In the rows, zero is written as 100.
One turn moves each row of this set onto another row. After a few examples, where does it send each row asked below?
z_952: [98,105,82,83,99,118,85,114,116,105,77,116,99,85]
z_421: [60,91,102,98,100,97,95,103,121,75,106,83,102,96]
z_27: [104,123,111,86,88,100,134,106,83,84,101,103,97,100]
z_777: [112,107,70,114,106,116,99,123,104,73,98,104,111,90]
z_759: [84,99,67,98,112,123,105,98,91,94,116,73,106,90]
z_825: [98,90,95,82,78,86,120,82,90,102,120,90,91,115]
z_947: [95,90,108,91,85,89,91,121,90,65,90,89,114,96]
z_969: [90,114,103,113,67,86,101,120,92,89,103,114,106,108]
z_734: [92,105,81,139,108,86,100,104,94,85,89,90,107,93]
z_538: [105,86,95,118,97,98,134,101,109,88,66,95,101,105]
z_553: [105,107,97,69,103,118,103,99,89,89,123,100,104,120]
z_240: [103,107,76,112,68,116,99,123,108,98,111,86,104,109]
z_716: [87,71,107,115,102,123,117,97,116,120,110,95,117,89]
z_661: [82,93,106,91,124,117,120,123,116,89,116,104,93,92]
z_888: [109,69,84,108,106,87,95,95,105,105,122,97,102,116]
z_278: [95,93,71,91,104,99,110,79,92,95,126,119,106,96]
z_676: [85,97,95,85,115,109,114,100,116,113,103,111,88,64]
z_766: [106,119,90,100,112,109,115,69,88,108,109,88,101,108]
z_945: [113,97,103,114,82,117,121,100,133,104,86,83,106,103]
z_510: [80,82,137,89,107,111,111,103,110,98,106,90,111,89]
z_10: [83,96,116,85,96,99,103,118,101,127,94,121,87,90]
z_232: [107,90,111,114,92,77,94,88,104,120,96,80,102,83]
z_886: [115,83,106,88,100,72,99,83,92,102,101,118,103,97]
z_293: [108,121,92,99,76,105,99,90,101,93,88,103,114,66]
z_720: [76,114,94,98,85,115,95,102,94,110,78,126,113,100]
z_377: [75,95,99,114,121,110,111,116,89,125,89,110,96,105]
z_810: [77,105,111,111,81,115,101,95,132,98,110,80,112,103]
z_406: [101,99,75,126,91,90,128,104,106,106,120,107,92,95]
z_834: [80,96,85,117,83,102,84,88,98,93,103,84,125,79]
z_794: [96,76,90,69,75,97,103,99,90,94,104,97,108,75]
z_764: [86,86,84,83,112,99,91,118,122,78,88,97,91,85]
z_57: [72,98,96,115,93,96,122,99,86,90,72,115,110,109]
z_163: [105,113,108,111,124,111,100,91,85,96,91,106,126,82]
z_703: [97,74,101,95,87,121,138,116,104,117,98,95,97,108]
z_380: [108,78,94,105,98,102,89,127,98,99,110,126,120,103]
z_869: [85,86,105,95,110,113,132,97,84,116,75,86,95,91]
z_75: [116,108,99,97,82,94,106,105,97,87,76,68,97,87]
z_917: [101,103,113,99,101,105,91,127,94,101,108,70,100,122]
z_803: [118,90,107,85,119,104,83,81,97,102,103,82,114,102]
z_362: [125,105,104,104,118,99,99,104,93,106,105,109,101,128]

z_917 moves to z_380
z_945 moves to z_764
z_969 moves to z_240
Where do these go?
z_703 moves to z_661
z_553 moves to z_362

One turn moves each row of this set onto another row. After a few examples, where does it send each row asked below?
z_111: [101,106,101,118,91,79,101,109,100,103,112,148,107,96,102,121,95,102]
z_550: [97,98,101,109,72,89,98,84,93,146,89,113,90,97,104,109,106,111]
z_149: [117,68,114,82,94,84,93,111,97,97,110,119,114,93,109,127,99,108]
z_534: [82,100,90,101,72,115,108,109,112,80,96,111,116,109,117,109,103,71]
z_867: [84,109,108,87,93,109,115,101,74,99,118,107,96,78,111,93,83,87]
z_899: [83,91,91,103,97,115,102,93,86,132,102,121,98,103,117,113,125,97]
z_943: [103,114,86,102,75,106,89,112,93,133,86,105,94,101,97,107,96,73]
z_308: [97,103,106,93,125,93,116,103,119,104,94,96,100,101,102,106,126,127]
z_944: [84,112,120,95,116,90,94,85,77,116,104,88,103,90,112,103,83,102]
z_260: [99,75,98,96,106,88,118,93,115,92,92,98,104,102,124,111,128,60]
z_925: [98,100,92,124,116,98,117,78,101,84,89,92,104,120,106,131,105,105]
z_60: [122,74,91,90,94,73,94,103,83,85,78,92,99,107,101,130,88,91]
z_913: [94,93,99,111,141,85,112,99,108,87,100,100,115,93,108,108,116,89]
z_535: [118,70,89,92,102,86,105,103,81,79,85,82,96,103,106,129,95,102]
z_522: [115,84,111,109,78,59,116,87,122,109,91,78,89,97,108,105,106,82]
z_578: [100,79,99,71,62,91,94,114,100,87,86,93,102,108,103,105,91,115]
z_141: [103,98,104,104,81,94,132,117,91,88,73,98,82,72,100,86,110,103]
z_519: [104,104,88,94,88,77,115,122,96,86,99,129,82,106,88,91,111,79]
z_706: [95,101,100,80,87,95,129,54,106,103,87,97,99,98,106,111,81,79]
z_851: [99,104,112,129,95,74,82,91,90,98,69,93,112,113,106,120,92,86]
z_429: [98,113,101,79,82,92,124,81,91,106,91,131,94,79,93,102,72,91]
z_757: [87,92,99,113,81,78,123,93,112,86,79,68,98,88,104,83,97,92]
z_903: [83,100,111,88,89,94,101,79,87,103,110,83,102,102,117,99,83,62]
z_320: [84,94,80,96,96,75,113,95,117,77,89,112,104,115,98,94,107,65]
z_643: [110,100,115,117,110,51,102,91,115,106,79,97,108,85,92,103,92,97]
z_740: [92,103,117,102,84,70,97,118,110,94,101,129,112,88,90,80,101,87]
z_92: [103,110,75,100,87,129,121,100,101,125,90,96,89,96,98,115,105,96]
z_941: [91,96,106,100,98,99,138,101,118,85,97,114,107,75,96,88,110,118]
z_861: [98,108,122,95,106,67,80,113,112,116,74,113,109,100,99,99,113,100]
z_875: [97,106,98,112,48,94,117,95,124,96,90,90,101,101,102,107,83,100]
z_512: [120,66,117,85,89,87,103,104,100,100,99,108,112,82,109,126,98,123]
z_923: [97,78,89,65,74,101,101,113,101,80,88,105,106,112,105,111,100,111]
z_762: [93,113,102,81,122,87,109,66,94,113,86,121,106,98,100,119,85,100]
z_827: [95,97,112,127,91,103,118,108,93,102,94,114,109,66,117,115,99,122]
z_778: [116,94,116,119,84,117,111,80,82,125,85,84,94,98,99,110,111,90]
z_173: [117,97,102,109,92,107,101,80,88,120,96,118,96,122,91,119,115,71]

z_173 moves to z_899
z_757 moves to z_643
z_535 moves to z_512
Where do these go?
z_903 moves to z_762
z_534 moves to z_925
z_522 moves to z_861

